(in the rows, 128 means zero)
One turn moves each row of this set onto another row. After a few examples, where does it send each row asked below?
gesun: [ 99 149 166 108 125 156 148 113 143 135 144  81 122]
Dazir: [116 101 128 148 131 172 189 118 130 123 119 115 104]
duleb: [116 106 128 144 123 144 147 162 130 126 134  62 116]
muna: [158 162 114 124 144 156  96  94 138 107 137 137 105]
Gok: [111 183 123 134 146 158 122 158 134 117 123 156  99]
peted: [114 185 136 138 136 147 113 153 136 109 119 168 126]
dazos: [115 114 119 130 135 137  66  97 125 132 122 152 102]
palos: [135 115 134 138 107 137 149 189 119 131 123 115  90]
vom: [118  86 118 147 134 155 185 110 127 131 113 128 127]
nir: [ 98 117 129  99 142 138 151 101 136 163 136  90 137]
rokes: [120  85 120 143 122 116 139 147 127 137 123  85 161]
sanis: [119 118 152 154 117 176 184 123 134 106 122 115 106]
tak: [111 151  88 126 162 139 124 146 126 142 114 168 118]
sef: [122  88 132 151 123 145 177 104 128 123 108 139 154]
buvod: [103 149 178 113 115 143 139 107 146 130 139  93 150]
nusut: [137  91 117 135 111 111 144 174 114 146 112 135 128]
zimo: [112 118 116 128 138 146  70 101 124 131 126 143  86]
Ker: [123 105 157 157 110 150 172 108 134 107 111 139 156]
Sibut: [ 97 134 142 102 138 153 153 110 140 152 142  79 116]
zos: [116 170 125 137 139 132 111 144 133 119 112 180 148]
Divar: [158 149  99 121 151 148  98  89 135 118 134 140 111]
rozas: [102 117 140 104 133 125 143  96 138 157 131 103 164]
vuv: [161 156 113 125 142 145  92  88 138 108 133 146 124]
Muzag: [116 121 132 133 127 136  62  96 127 123 122 155 111]
giz: [122  99 144 149 108 117 133 148 132 121 123  89 172]
Rodub: [140 119 157 145  90 119 136 180 122 118 116 135 133]
Zet: [159 149 104 123 147 144  95  87 136 115 132 145 122]
das: [122 120 167 159 107 166 175 117 136  98 118 127 133]
pezif: [109 166  99 127 159 154 127 154 129 133 121 156  96]
nuri: [118 119 152 150 109 144 140 163 135 111 134  66 127]
Zem: [160 162 119 126 141 151  93  92 138 105 135 141 116]
Nadis: [158 155 104 121 150 155  98  93 136 113 137 136 103]
zope: [114 153 101 131 151 126 115 140 129 135 110 180 144]
sevim: [104 133 165 110 120 129 137  98 143 140 133 104 171]
veru: [112 128 127 130 133 153  70 105 127 123 129 139  77]
zumel: [122 116 160 153 103 130 133 156 136 108 129  80 155]
zop: [137 125 155 144  94 134 142 188 123 117 122 122 106]
fifi: [141 101 138 141  98 108 137 174 118 133 111 142 144]
vimo: [114 135 140 134 125 152  65 106 129 114 128 142  86]
dizu: [134  97 115 133 116 125 151 182 115 145 118 123 102]
gosi: [116 132 143 136 122 143  61 101 130 114 125 150 103]
lole: [116  88 112 140 129 131 146 154 127 139 128  72 132]

vom goes to sef
zope goes to zos
Now find these:
Zem goes to muna
buvod goes to gesun
lole goes to rokes
Muzag goes to gosi
nusut goes to fifi

One turn moves each row of this set onto another row. After a few examples, where does it send each row asked below?
dinof: [181 192  73 136 146 129 116 193 135 113 151 127 159 116 128 178 108 140
 118 201 130 110 164 116]
kamiv: [133 159 132 167 136 115  80 207 119 108 157 144 100 103 111 144 131 148
 145 132 132 147 107  84]
dos: [ 87 175 115 115 120 145 127 198 101 114 169 143 159  95 151 189 147  85
 143 149 131  62 136 109]
koto: [106 170  96  93  95 102 190 164 100 139 178 142 137 110 138 161 113 111
 142 118 142  88 135 134]
vuvo: [ 78 164 116 118 130 137 110 191 107 124 169 150 170  84 149 181 131  93
 141 146 133  69 132  93]
dedo: [136 138  87 129 113  70 159 125 117  73 142 144 125 111 138 136 150 123
 119 136 136  88 128 132]
Risa: [136 144 147 145  93 105 155 175 123  97 144 158 126 106 152 139 141 123
 165  92 121  54 171 120]
depo: [139 133  93 142  97  91 146 124 134  91 141 127 100 104 127 142 161 117
 119 129 129  88 136 119]
Zati: [168 177  98 114 129  85  72 242  87 131 149 135 109 121 149 160 108 125
 147 139 114 129 172 105]
segir: [151 139  79 146 107  75 141 128 129  93 142 146 109 123 130 145 169 116
 118 138 127  90 130 124]
ziga: [143 162  93 126 150  90 110 195 121 105 123 105 155 125 122 152  77 184
 134 140 117 125 158 145]
Gares: [105 180  97  86  90 124 188 174  99 131 180 150 130 115 136 158 130 118
 152 118 145 102 144 127]
ritu: [151 163  96 141 139  96 118 199 118 109 130 106 148 119 122 131  74 191
 137 143  99 125 159 132]
teso: [140 170 117 165 146 123  63 203 110  93 143 136  96  94 127 142 125 152
 132 141 117 140 119  93]
kire: [103 165  99  93 117 101 186 185 110 136 183 154 149 121 139 145 110 122
 177 119 140  96 127 132]
som: [150 142 100 136 103  92 156 122 129  83 144 155 104  98 127 150 153 119
 119 144 134  78 123 121]
mukik: [139 153  95 118 144  82 116 199 136 100 136 118 170 137 139 121  79 172
 146 137  97 119 170 123]
nadun: [168 185  69 140 138 128 140 193 136 119 142 145 159 128 134 168 110 150
 126 206 122  94 172  97]
ruka: [ 91 175 123 105 113 116 100 183  96 115 168 159 164  87 157 178 143  85
 153 139 150  67 145  98]
dofe: [180 210  64 129 148 126 140 202 128 114 152 140 154 122 129 163  97 142
 139 190 139 115 163 101]
fem: [172 193 100 129 121  94  84 250  94 142 155 136 120 131 140 169 104 129
 143 133 123 133 165 105]
bas: [126 142 140 137  77 100 138 174 100 102 141 159 135 116 152 142 150 122
 157  89 113  54 165 117]
Lanu: [134 163 130 162 137 119  71 216 103 106 137 132  97  95 113 154 130 159
 152 137 127 131 120  85]
dade: [138 137 118 132  85  93 142 180 119 107 138 173 135 132 160 136 146 130
 171  85 134  73 178  98]
noza: [176 173  76 135 135 124 137 194 132 111 146 128 142 136 127 176  97 143
 120 212 131 109 168 113]
velon: [ 88 170 128 121 119 149 119 177  90 112 171 161 154  93 151 184 150  98
 140 152 148  67 137 101]
futen: [153 189  89 115 133  63  89 242 105 147 155 136 122 130 152 158 124 134
 159 119 133 137 157 104]
kal: [145 164 129 176 132 121  75 210 120  87 149 144 111 100 132 129 124 160
 155 130 130 148 133  95]

futen goes to dade
kamiv goes to segir
Now find these:
velon goes to teso
ziga goes to Gares
noza goes to dos
ritu goes to koto
dedo goes to dofe

